In the rows, 128 means zero.
A single turn carries every row of the set below to another of its rows. Some are shown first; where does it send the rows asked next?
j_904: [ 89 112 143 133 138 102 126 147 136 130 157 136 169]
j_957: [117 107 146 118 112 131 125 134 117 135 120 118 125]
j_49: [ 99 105 140 129 148 100 126 133 123 139 151 131 163]
j_350: [ 84 130 140 128 105 138 154 138 141 118 148 121 143]
j_294: [ 95 123 130 130 109 146 147 144 135 120 149 106 129]
j_330: [112 120 144 121  98 135 131 144 127 123 124 116 128]
j_493: [108 112 132 127 143 104 137 122 113 135 145 119 154]
j_929: [ 86 134 156 109 148 109 121 156 141 117 140 111 127]
j_985: [ 73 119 152 130 115 133 139 151 151 125 154 137 154]
j_178: [ 88  85 149 128 145 132 118 144 134 151 152 129 139]
j_284: [ 89 128 137 135 124 107 135 151 139 117 157 129 167]
j_941: [102  90 139 124 143 135 130 127 119 149 144 115 128]
j_522: [ 98 135 128 132 119 110 146 140 130 113 151 117 158]
j_453: [112  94 154 118 123 126 113 138 120 145 123 128 132]
j_126: [ 78  99 150 132 129 136 121 162 150 137 158 133 146]
j_295: [ 96 108 159 124 106 129 112 164 143 130 134 137 143]
j_732: [101  95 161 121 120 125 107 153 133 142 130 138 140]
j_449: [ 75  99 158 127 134 127 128 143 144 142 152 144 155]
j_136: [ 92 135 151 107 149 110 125 148 134 117 137 105 122]
j_994: [ 87 129 157 108 153 107 118 153 139 121 140 113 127]
j_501: [ 90 127 156 107 156 107 119 148 135 124 138 110 126]
j_104: [ 88  92 154 122 145 125 131 123 126 152 144 135 145]
j_808: [102 120 151 124  95 133 124 159 139 120 130 126 137]
j_363: [105 109 129 124 125 142 144 127 120 134 142 103 122]
j_424: [ 93 130 153 106 153 108 123 146 132 121 136 107 123]
j_122: [ 99 103 142 120 136 130 145 110 116 144 138 120 135]
j_417: [ 97 122 135 123 116 137 157 118 123 128 139 113 134]
j_175: [ 81 118 140 133 111 142 135 162 150 121 157 122 141]
j_261: [108 127 125 129 129 109 147 125 116 122 146 113 152]
j_911: [ 89 137 152 108 146 110 124 153 139 115 139 107 125]

j_911 -> j_136
j_453 -> j_732
Now these:
j_493 -> j_49
j_985 -> j_350
j_175 -> j_294

A single turn carries every row of the set below to another of its rows. Some are shown first; where does it send the rows asked next?
j_236: [136 129 107 112 126 130 125 121 113 135 145 134 126 144 119 157 101 129
 123 150 134 120 117 113 129 133 126  89 113 123 100 138 109]
j_784: [130 115 107 135 133 127  88 104 148 125 134 140 123 123 146 127  99 129
 124 147 151 146 125 119 127 120 129 115 119 102 119 133 121]
j_772: [134 133 116 135 135 125 131 100 140 137 153 129 117 154 146 141 106 104
 137 148 157 102 116 118 135 119 114 135 135 128 109 116 115]
j_914: [152 108 109 145 143 118 111 132 130 126 135 113 129 114 116 120 108 117
 142 112 115 123 139 106 120 117 138 129 132 108 139 114 125]
j_601: [157 133 123 106 152 123  95 138 117 142 151 137  99 147 148 127 116 115
 126 137 127 133 106  91 134 124 110 128 150 126 131 136 115]
j_240: [129 112  99 132 125  95  98 115  96 121 152 121 123 162 140 143  94 124
 132 123 132 105 126 120 140 135 123 128 137 110 127 140  99]
j_115: [152 121 113 112 117 109 111 134 133 136 143 132  99 144 149 120 124 107
 155 107 135 108 122 116 112 139 110 132 137 118 106 125 105]
j_396: [134  94 107 130 128 118 100 131 110 131 158 123 131 114 121 135 107 133
 126 125 156 117 132 117 123 135 116 139 124 130 153 129 136]
j_520: [141 126 101 123 138 118 128 111 121  99 140 132 110 126 141 126 101 120
 128 134  81 118 122 113 115 126 139 119 128 117 119 140 124]
j_586: [140 119 113 144 119 115 129  93 106 135 152 117 125 129 131 105 101 121
 127 142 135  91 124 125 123 100 137 112 100 132 110 128 131]
j_341: [148 135  93 133 148  98 101 124  96 123 153 116 125 112 128 112 111 136
 128 124 154 127 105 128 113 125 100 108 138 145 124 137 122]
j_200: [152 121 112 132 119 128 128 127  79 150 162 126 122 122 143 139 106 134
 140 149 118 107 136 133 118 110 131 106 120 127 105 135 127]
j_832: [123 118 113 123 130 114 135 109 116 147 139 146  99 144 137 130  92 118
 133 140  99 114 123 127 147 136 141 129 116 110 135 144 113]
j_123: [155 113 112 128 167 105 105 115 119 118 145 130 110 111 117 107 112 125
 120 120 132 120 142 119 111 118 139 106 108 111 142 135 126]
j_928: [136 127 109 124 111 136 132 135 118 113 137 135 118 138 131 127  90 135
 137 143 136  91 110  94 124 111 129 118 110 144 125 131 120]
j_215: [164 112  97 120 124 104 128  89 112 126 149 112 116 144 126 128 103 125
 143 145 150 122 105  87 131 119 125 109 147 116 114 141 117]
j_62: [167 123 132 132 122 106  98 119  97 131 146 147 124 126 134 138 128 122
 126 128 129 106 123 117  94 122 125 103 120 131 126 129  94]
j_717: [142 147  94 121 132 128 118 117  98 156 139 124 131 113 122 108 119 126
 136 128 159 121 111 130 117 130 124 113 143 117 103 133 135]
j_711: [147  99 103 127 147  93 114 119 111 145 163 136 115 126 134 117  94 136
 154 113 133 102 142 138 139 119 137 123 130 131 131 140  97]
j_632: [152 120 109 146 133 110 125 119 127 122 148 136 100 147 147 121  98 108
 162 128 157 104  98 142 126 116 123 118 117 131 120 120 123]
j_311: [143 115 110 122 155 106 109 123 115 169 139 128 129 128 145 124 105 100
 148 134 138  97 125 128 148 121 128 127 122 115 129 147  92]
j_300: [146 137 102 137 139  98 121 125 120 146 153 135  98 129 144  90 115 137
 133 138 110 101 148 121 103 112 124 136 124 124 137 130 130]
j_750: [123 118 111 103 151 110 100  93 127 141 147 138 106 139 161 125 100 140
 140 122 120 142 101 109 127 126 119 117 130 123 126 151 127]
j_249: [146 130 108 120 174 125 122 121 129 105 147 131 130 123 139 124 104 115
 118 134 135 103 122 101 100 121 106 121 124 121 120 113 121]
j_224: [132 127 108 136 137 130 122 115 103 147 155 115 120 116 130 110  88 141
 124 165 130 133 131 110 127 101 133 117 117 106 107 141 136]
j_657: [146 126 119  96 153 132 117 135 123 139 152 150 126 122 150 124 102 132
 148 141 150 109 122 108 148 121 131 121 130 127 109 123 145]
j_515: [147 134 113 130 128 116 109 117 132 168 138 141 121 129 130 122 105 115
 103 119 128 129 105 129  99 118 133 111 123 120 152 139 126]
j_161: [129 141 116 122 122 129 126 114 113 110 136 127 106 141 118 114  94 138
 141 167 145 129 132 127 133 126 112 121 124 129 109 131 116]
j_980: [151 141 119 141 108 117 114 130 105 116 134 125 120 142 156 145 109 115
 139 153 127 117 107 109 111 112 104 108 150 118 123 131 110]
j_433: [132 146 100 129 114 119 111 133 115 169 135 151  97 121 131 117  91 118
 129 144 145 126 122 117 111 132 109 121 138 125 139 114 111]
j_567: [135 124 115 123 171 110 131 112 122 130 155 126 129 126 141 121 111 125
 148 116 122 120 129 150 109 123  92 117 128 121 122 135 126]
j_458: [144 113  98 136 136 103 122 101 129 141 164 126  99 137 122 106  95 112
 135 140 159 112 119  87 121 111 124 144 120 138 127 134 111]
j_105: [143 155 104 116 135 116 148  98 127 141 139 156  96 119 146 121  97 121
 135 150 109 109 125 119 114 116 124 114 132 122 126 141 112]
j_411: [119 119 114 116 156 106  96 147 106 136 159 143 115 126 137 118  94 135
 152 136 135 144 140 116 125 127 122 116 130 110 107 134 130]
j_811: [128 116 127 113 133 108 101  90 141 129 137 138 117 147 135 115 112 120
 138 118 140 126 123  90 121 121 108 110 147 109 137 124 118]
j_92: [151 126 116 115 112 106 122  92 142 133 157 130  81 133 136 127 110 118
 147 115 131 123 112 121 109 133 116 135 122 117 136 134 131]
j_860: [129 116 106 124 143  91 110  99 109 161 160 127 107 138 128 112 115 119
 134 156 111 116 137 133 107 133 123 114 128  98 132 145 117]
j_907: [147 105 104 123 115 120 122 117  96 159 132 129 157 133 138 124 109 138
 122 126 150 107 129 111 137 119 125 123 136 117 129 148 117]
j_277: [155 122 108 124 143 100 123 132 119 160 147 134 135 127 134 127  99 137
 123 130 183 111 116 129 109 125 124 124 126 113 129 145 107]
j_641: [156 152  86 125 145 109 102 104 102 141 138 129 105 119 139 123 114 109
 146 140 141 124 139 115 112 106 126 105 157 131 140 141 127]
j_925: [165 119 102 140 129 126 111 134 109 131 156 139 108 120 153 160 107 129
 140 144 125 128 114 103 132 111  94 105 128 129 136 140 110]
j_503: [159 120 111 125 136 124 128 127  96 117 156 109 138 119 115 110 111 117
 128 132 142 107 124 113 138 118 107 134 135 124 132 132 149]
j_398: [174 121 135 107 135 109 119 136 130 134 145 141 109 132 163 129 105 132
 128 124 107 128 109 121 115 124 110 129 120 125 132 142 114]
j_682: [138 119  87 130 122 113 106 120 114 134 161 113 109 133 152 129  98 129
 137 128 125 114 125 116 124 114 116 158 138 121 146 170 118]
j_597: [158 123 125 131  99 121 103 124 104 134 117 130 110 117 130 112 131 130
 137 131 130 123 123 117 135 139 117 114 113 121 120 120 115]
j_868: [142 113 102 127 154 106 109 120 123 154 174 132 129 129 138 123 109 131
 123 133  90  95 117 108 108 116 143 120 131 124 129 133 118]
j_697: [110 126 110 138 130 130 105 139 130 134 128 130 122 137 149 134 105 115
 126 137 129 137 123  98 138 126 111 113 119 113 113 118 137]
j_184: [157 119  87 120 141 114 103 121 105 159 155 135  94  96 128 115 102 123
 140 147 136 122 120 114 101 119 134 113 138 127 142 152 103]

j_161 -> j_300
j_907 -> j_750
j_200 -> j_832
Now these:
j_784 -> j_641
j_711 -> j_697
j_601 -> j_277
j_657 -> j_515
j_240 -> j_411

